In the rows, 128 means zero.
M: rows in 3 groups, each row roughly a mix of its group's directions:
M (97 x 12):
[[136 107 142  94 114 152 157 135 116 180 114 111]
 [117 104 137 144 103 110 118 117 138  70  98 111]
 [139 137 119 122  86 153 139 104 112 131 110  75]
 [108 131  92 123 153  89 129 124 134 119 154 175]
 [113 109 143 112 168 118 140 117 163 161 110 162]
 [113  71 103 129 129 107 163 150 138 109 117 121]
 [ 99  95 130 112 143 129 115 117 164 118  98  85]
 [112 101 168 100 170 140 122 117 161 144 123 137]
 [112 161 118 147 176 145 127 124 119  99 116 166]
 [ 92 108  93  96 113 139 156  92 148 121 125 136]
 [138 132 151 131 111 152 128 127 132 141  78  76]
 [139  90 162 107 135 113 147 128 119 160 140 170]
 [152 122 160 128 175 117 122 163 135 141  92 141]
 [128  76 167 116  97 122 146 129 128 128  95 118]
 [146 105 153 102  85 129 130 126 129 170 130  95]
 [143 152  78 127  85 118 113 135 109 110 130 101]
 [128 121 154 109 174 125 135 130 148 163 112 170]
 [134 142 111 154  92 125 120 131  95  90 144  90]
 [124 112 161 142 112 169 123 144 124 103 132  79]
 [143 149 176 117 134 157 114  99 126 164 105 134]
 [152 158 161 121 107 132  91 102 134 163 144 114]
 [128  97 131 108 123 105 147 118 109 136 173 174]
 [116 113 141 130  93 172 121 133 149 123 140  79]
 [152 148 118 129  95 134 103 142  97  95 150  93]
 [167 149 160 149 146 117  94 166 115 137 128 119]
 [161 130 119 121 158  92 109 158 151 143  96 146]
 [145 128 149  95  98 150 132 123 119 181 124  99]
 [129 129 138 143  84 102  95 119 134  80 133 108]
 [125  91 150 107 129  95 144 129 113 143 155 172]
 [112 149 100 123 176 105 115 141 135 109 134 170]
 [128 133 146 118 147 102 119 146 133 149  63 114]
 [157 134  96 113  93 131  98 157 148 119 122  93]
 [152 109 177 132 101 160 132 132 121 149 113  96]
 [167 165 142 149 123 129 122 160  87 141 140 147]
 [161 107 149 101 106 139 147 115  90 152 152 147]
 [120 124  94 139 133  76 123 131 137 132 158 170]
 [108 123 113 127 126 141 179 115 131 154 121 178]
 [162 109 150 100  98 120 141 122  84 154 139 140]
 [154 120 148 140 111  81 107 158 122 161 102 126]
 [137 187 123 129 157 150 104 112 124 152 148 141]
 [118 139  89 156 142  99 115 138 136  88 162 142]
 [144 107 146 114 145  86 128 143 122 162 125 175]
 [133  91 123 127  80  92 124 137 140 118 148  95]
 [123 122 112  94 107 153 156 111 148 144 155 172]
 [130 144  93 150  96 156 128 108 128 105 171 109]
 [170 148 139 154 120 139 134 180 105 138 117 139]
 [ 94 140 151 167 144 121 148  96 102 151 142 147]
 [111 125 165 151 157 131 159 111  87 115 135 155]
 [140 150  73 130 120  83 134 122 126 140 122 158]
 [131 101 150 140 135  76 118 154 145 155 123 158]
 [114  76 118 127 155 126 171 140 135 127  98 138]
 [163 157 122 131 136  99  96 150 141 169 134 149]
 [100 145 103 137 168  96 109 149 147 102 124 151]
 [165 137 140  93 140 115 126 138  90 158 101 150]
 [151 137 145 120  82 111 101 126 129 153 168 106]
 [136 119 158 130 114 152  99 140 127  98 147  75]
 [106 127 144 144 156 120 155 113 141 171 121 172]
 [139 105 154 112  70 118 118 121 130 130 120  89]
 [124 124 143 161  89 156 127 129 121 104 162  90]
 [135 179 132 149 133 123  81 102 134 104 143 133]
 [118 147 128 130 138 108 114 143 141 131  65  92]
 [100 144 130 147 143 171 118 135 145  80 136 103]
 [126 128 152 114 144 107 124 144 132 147  62 110]
 [153 121 142 159 142  97 105 148 114  83 126 100]
 [118 104 145 166 143 116 115 150 166 129 161 158]
 [113  99 144 129 105 170 133 131 136  95 131  83]
 [154 151  86 111 121 103 109 144 148 164 115 147]
 [147 109 158 101  96 134 133 125 128 181 129 104]
 [114 112 120 141 139 138 135 121 142 110 190 167]
 [ 98 104 154  99 142 157 120 112 169 155 125 116]
 [107 127 120 142 175 142 147 124 127  97  88 156]
 [147 167 124 137 145  89 110 124 103 154 142 163]
 [146 147 121 144  88 144 117 143  94  98 146  92]
 [130 133 121 160 107 122 130 125  87  78 142  97]
 [123 141 168 162 151 116 130 111  88 118 160 142]
 [151 128 144 104 120 139 127 121 133 197 144 112]
 [114  91 162 152 146 110 123 150 163 139 142 156]
 [113 142 109 160 155 111 116 129 132  73 133 155]
 [130 166 121 146 103 110  87 125 124  91 160 123]
 [140 102 156  97  97 143 145 124 126 168 107  99]
 [122 151 109 159 173 114 115 129 136 107 152 167]
 [112 123 138 156 114  97 112 146 158 134  89  90]
 [100 148 109 154 152 117 109 141 169 111  96 107]
 [133 154 129 162 123 160 107 139 150 116 103  81]
 [132  90 156  94 126 107 152 121 105 151 139 163]
 [122 122 158 145 104 118 105 108 132  75  95 123]
 [112 120 102 151 133  98 122 132 148 118 176 167]
 [107 107  97 138 114 115 139 140 129  68 110 110]
 [144 114 151  97  98 145 135 121 127 178 117  95]
 [136  95 147 157 121 157 159 162 161 131 109 128]
 [160 130 170 135 111 166 118 142 116 141 105  94]
 [125 105 178 118 149 168 128 149 154 147 116 123]
 [118  98 145 141 102 173 138 143 146 109 125  88]
 [122 144  94 154 126  98 107 138 133  85 165 133]
 [158 111 154  99  95 139 145 116  83 147 138 124]
 [119 157 118 125 132 180 129 117 125  97 110  86]
 [121 142 149 164  99 164 157 130 107 150 157 141]]
one row of each group, then the others: which group is each in?
[155 126 163  98 127 177 138 126  90 128 131 125] | <59>
[102 126 105 114 148 113 163 101 128 149 106 172] | <33>
[124 109 156 149 118 113 106 100 147  82  93 123] | <74>

[114 122  90 146 112  98 123 144 130  73 146 119] | <74>
[104 126 112 169 120  95 114 139 173 127 111 104] | <59>
[114 165 107 151 168 133 122 131 119  94 134 165] | <74>
[109 151  95 145 174 137 139 141 118 100 131 163] | <74>
[106 123 132  95 176 122 139 130 119 110 139 176] | <59>
[130 167  82 131 117 157 124 110 115  97 142 103] | <59>
[118 165 117 142 168 145 104 147 150 107  95 115] | <59>
[107 160  84 129 170 121 117 131 140  99 133 152] | <59>
